128 stands for zero in the data rows.
Some points, each followed by its number:
[145  36  97 155 102 109 120 163  76  35 129  67  93 117 160 146 122 132
 165 165 106 141 195 183 165 162 165 129  31  92 114 119] 0
[159 226  84 174 185 150 201 124 139 167  93 198 134  85 155 169 153 134
 135 128 154 189 139 115  79 122 147 195 153 130  28  85] 1
[ 96  53 122 128  96 134 146 159 100  83 119  99  69 150 145  90 191 111
 160 156 134  91 163 184 209  78 186  35 135 130 165 136] 2
[160 162 179 123 157 128  95 102 176 160 179  30 175 183 132 143  95 139
 123 137 140 110  81 135 106 137 116  84  31 168 155 181] 3
[160 149 186 122 163 120  93 107 189  35 177 112 186 182 122 144  94 145
 140  39 124 106  87 117 113 146 122  68 133 172  28 174] 4
[ 85  86 191  56 101 145 122 167 107 151  32 222 214 118 145 140 173 166
  34 124 128 180 164  33 178 167  33 113 179 124  94 108] 5
[117  36 182 145 139 143 175 115  66 139 153 152  29 123 135  34 139 142
 150 137  32 145 140 111  34 141  94 132 169 163 127 106] 6
[ 95  67 131 128  90 137 138 160  99  71 138 100  29 141 139  80 172 108
 143 169 135  84 168 181 194  33 175 196 134 122 165 136] 7
[155 243  88 171 175  35 198 116 137 165  90 183 123  90 154 165 150 143
 135 129 145  36 145 121  90  33 139 180 158 131 127 101] 8
[130  76 170 122 132 127  17  32 153 151 151  65 182 240  94 160  47 126
 179 119  32  36  31 133 122 169 101  35  87 118 117 187] 9
[127  77  73 142 139 132  93 169 161 140  93 108 112 165  98 182 118 120
 149 109 116 144 135 133 131 170 137 105  73  76  84 128] 10
[ 31 171 182 146 137 151 165 119  68 139 157 164 145 117 139 157 153 139
 156 148 131 145 152 115 127 126 101 131 174 165 139 113] 11
[136 139 124 136 150 165 162 133 157 140 146 140 106 144 130  34  40 135
 111 159 154 138 110 132 141 105 174 198 124 150 165 149] 12
[155 189  76 178  34  35 177 170  94  35  99 123  29  70 169 141 173  29
 138 172 125  36 195 153 147 175  31 175 147  96 104 102] 13
[155 182 177 123 171 138 111 104 192 169 180 114 161 158 134 133 116 132
  34 149 135 115  88 125 109  33 125 105  31 171 171 187] 14
[146 137 185  32 164 142  71 100 176 159  32 104 186 197 117 138  78 142
 146 133 124  92  31 126 110 161 102  41 136 150 143 181] 15
[ 31  82  93 130 140 136  73 158 150 153 108 103 127 179  95  34  93 123
 149 109 121 149 116 134 113 168 134  59  67  94  28 144] 16
[137 179 166  32 143 154 182 110  86 142 147 168 159 101 138 150 159 146
 148 132 146 146  31 114 119 130 108 141 176 149 135 120] 17
[112  98  94 152 137 154 168  32 131 116 112 145  66 111 118 103  40 124
 130 153 150 134 138 157 170  93 186 211 120 147 148  30] 18
[138 128 173 120 147 139 116 104 168 157 174 120 156 178  30 128 119 142
 146 144 145  90  31 143 125 137 120 101 134 163 138 171] 19
[154 225  81 178 174 156 197 132 139 154  92 176 123  32 148 147 150 147
 137 136 161 188 136 120  96 121 128 199 149 121 113  97] 20
[105  79 120 140  94 146  35 157  82  35 137 108  71 140 141  89 169 109
 133 166 136  86 159 182 208  86 195 202 123 130 155 134] 21
[158 157 174 122 159 127  35 102 190 159 181 120 182 183 134  34 106 142
 139  39 134  36  74 132  34 142 119  35 143 163 143 180] 22
[131 181 164 149 142 149 164 112 101  35 144 174 162 105 137 159  40 128
 145 136 124 172 154 120 124 124  99 141  31  28 134 115] 23
[182 244 195 140 176 131 166  83 194 177 205 147 177 144 170 126 127 148
 105 156 161 120  89  33  86 136 138 133 175 207 183 176] 24
[189 255  22 202 190 147 219 181 175 176  32 155 104  55 161 144 217 137
  91 161 144 255 129 135  34 188 190 243 116  88 119  87] 25
[169 164  56 174 139 112 165 180 166  35  88  93  71 119 155 127  40 130
  34 149 130 176 138 165  34  33 200 188 103  75 131  30] 26
[139 195 141 154 162 142 189 119 101 159 126 166 145  94  30  34 153 146
 146 133 138 175 145 120  34 118 122 151 167 141 122 111] 27
[136 152  96 172  34 121 117 165  89 114 120  80  29 106 160 148 151 137
 147 155 120 151 184 173 161 168 176 148 124  86 117 123] 28
[109 125  30  73 104 143 162 156  99 133 166 213 186  78 174 131 194 157
 136 137 148 162 191 123 178 154  67 152 205  28 115 111] 29
Which three points above are nearest to each new point by angle? Their numbers follow each, smallest number first.
[126  70 136 116 142 155  38  99 167 146 135  78 164 240  81 165  68 107
 171  39  32  82  87 127 102 151 101  23  77 113 112 175] 9 15 22
[188  36 206 144 184 113 150  79 186 177 209 122 181 131  30 122 115 149
  34 164 146 120  90 128  85 152 126  35 178 200 183 174] 14 19 24
[145 177 102 130 161 133  35 154 210 140 132 171  65 117 162 105  40 134
  91 167 195  36 130 150 148  86 186 220 135 145 176 142] 12 18 21
[131  79  88 131 138 127  75 146 153 148  32  95 127 190  30 175 101 132
 161 115 102 137 117 135 113 171 135  53  75  88 100 149] 9 10 16
[152  36 118  32 153 133 191 146 200 149 146 167  72 118 158 111 202 134
  86 165 176 141 119 149 139  87 181  35 148 150 175 141] 2 7 14
[127 178 174 135 144 153  35 116  87 141 141 173 156  32 140  34 141 137
 139 139 137 145 154 126  34 127 109 142 178 165 119 117] 6 22 27
[122 174 176 130 143  35  35 115  88 148 159 153 157 120 129 139 154 149
 155 140 136 148 155 115 130 130  96 128 174  28 129 115] 5 11 29
[ 95  73 130 119  88  35 137 151  89  77  32 101  69 153 144  76 184 111
 143 165 129  93 164 188 210  88 180  35 144 117 170 135] 2 7 21
[ 31  35 168 130 116 122   0 121 152 146 149  43 198 255  79 180  40 107
 190 104  78  76  96 138 118 188  86   0  81 104 100 183] 9 15 16
[196 223  22 193 189 131 198 177 199 187  56 142  94  98 154 138 197 130
  83 149 165 233 115 126 141 176 209 248  31  83 141 102] 1 20 25
[121 173 189 131 141 145 169 123  88 136 155 160 159 110 142 142 145 149
 150 144 138 148 147 111 132 122  93 136 177 169 135 113] 11 17 24
[144  88  87 132 151 133  68 145 157 146 116 104 136 180  30 167  96 126
 154 121 111 134 120  33 114 167 141  67  31  94  87 147] 9 10 16
[137  78  96 131 146  35  72 155 159  35 102  93 128 177  89 175  93 130
 157 126 104 154 132 124  34 182 144  81  78  96  86 161] 0 10 16
[130 152 179 137 144 146 165 115  89 132 144 171 162 111 137 146 155 152
 165 144 134 159 158 116 124 130 102 124 178 163 128  30] 1 11 17
[139  87 105 127 143 129  69 157 160 155 119  95 132 175  93 165  96  29
 162 115 124 137 130 132 117 161 123  64  77  97 102 151] 9 10 16
[130 188 169 142  34 140 169 111  91 146  32 167 162  32 133  34 146 151
 148 120 129 158 155 110 120 123 106 140 164 162 126 107] 5 20 27
[137  36 168 109 141 114  30 112 162 151 154  64 169 225  91 177  50 120
 165 117  90  85  90 128 122 161  96  23  97 113 111 189] 3 9 15
[115  40 152 103  34 146  16 132 134 143 150  75 171 222  79 164  63 133
 180 105  90  80 116 133 155 173  99  14  97 111 115  30] 9 10 16
[122 166 171 143 146 139 175 128  89  35 157 160 164  97 136 150 144 161
 152 122 134 153 145 118 129 129  98 127 165 161 130  30] 11 17 23
[125 179 180 140  34 140  35 117  29 139 148 160 154 123 126 136 150 143
 152 129 137  36 158 122 115 144 112 136 167 162 129 114] 11 21 22
[128 180 173 137  34 149 168 120  88 137 147 164 159  99 140 151  40 146
 148 141 137  36 155 121 131 138 109 127 172 173 124 116] 11 13 24
[137  79  89 128 152 135  73 162 161 143 115  89 135 175  96 173 104 121
 161 124 115 144 125 126 116 174 142  35  65  93  99 156] 9 10 16
[ 31 188 170 155 153 144 176 103  92 130 139 169 148 112 142 140 143 140
 147 131 138 152 151  33 110 134 108 140 172 156 115 105] 1 11 27
[163 216 154 127 175 123 177  32 199 158 176 153 124 124 155 114 169 141
  34 165 179 136  97 134 114 111 150 172 167 176 179 157] 8 14 24
[134 190 171  32 145 148 181 114  86 139 146 171 162  95 134 140  40 148
  34 123 136 161 148 116 127  33 114 136 167 156 136 108] 5 14 17
[142  97 109 126  34  35  76  32 170  35 122 109 137 182 108 175  89 128
 158 124 116 132 115 138 113 170 121  65  83 108 106 165] 4 9 10
[148 138 116 142 148 163 175 136 153  35 146 140 107 140 136 100 181 136
 121 161 166 136 102 142 144  33 191 192 113 159 166 147] 7 12 21
[135 178 154  32 159 141 179 113 109 141 119 160 159 106 138 149 142 133
 150 135 137 172 158 114 121 126 118 163 154 149 127 109] 1 17 20
[135  51 140 121  34 170  50 104 161 145 132  79 169 238  72 157  60 108
 161 113 105  88  31 123 115 145 105  26  87 128 117 181] 9 15 19
[200 210  22 179 159 140 232 212 219 166  63  30  56  74 177 112 232 133
  65 150 177 226 140 155 165 156 231 255 116  84 156  99] 20 25 26
[133 179 175 135 154 141 176 115  83 134 136 163 148 103 131 145 145 141
 138 132 142 164 149 117 118 129 108 137 172 149 130 103] 11 17 20
[162 160  50 162 129 125 184 196 181 136  87 121  48 100 169 110 198 125
 100 161  32 168 167 166  34 148 206 255 101  75 149 115] 20 25 26
[105 104 178  58 106  35 126 149  99 166 152 216 229 106 154  34  40 154
 154 123 119 176 158 106 176 177  24 105 171 138  91 114] 5 11 29
[143 134  30 134 140 151 163 136  29 139 146 148 109 142 122 103 192 134
 115  39  32 132 115 136 143 110 169  35 124 167 167 144] 2 6 22
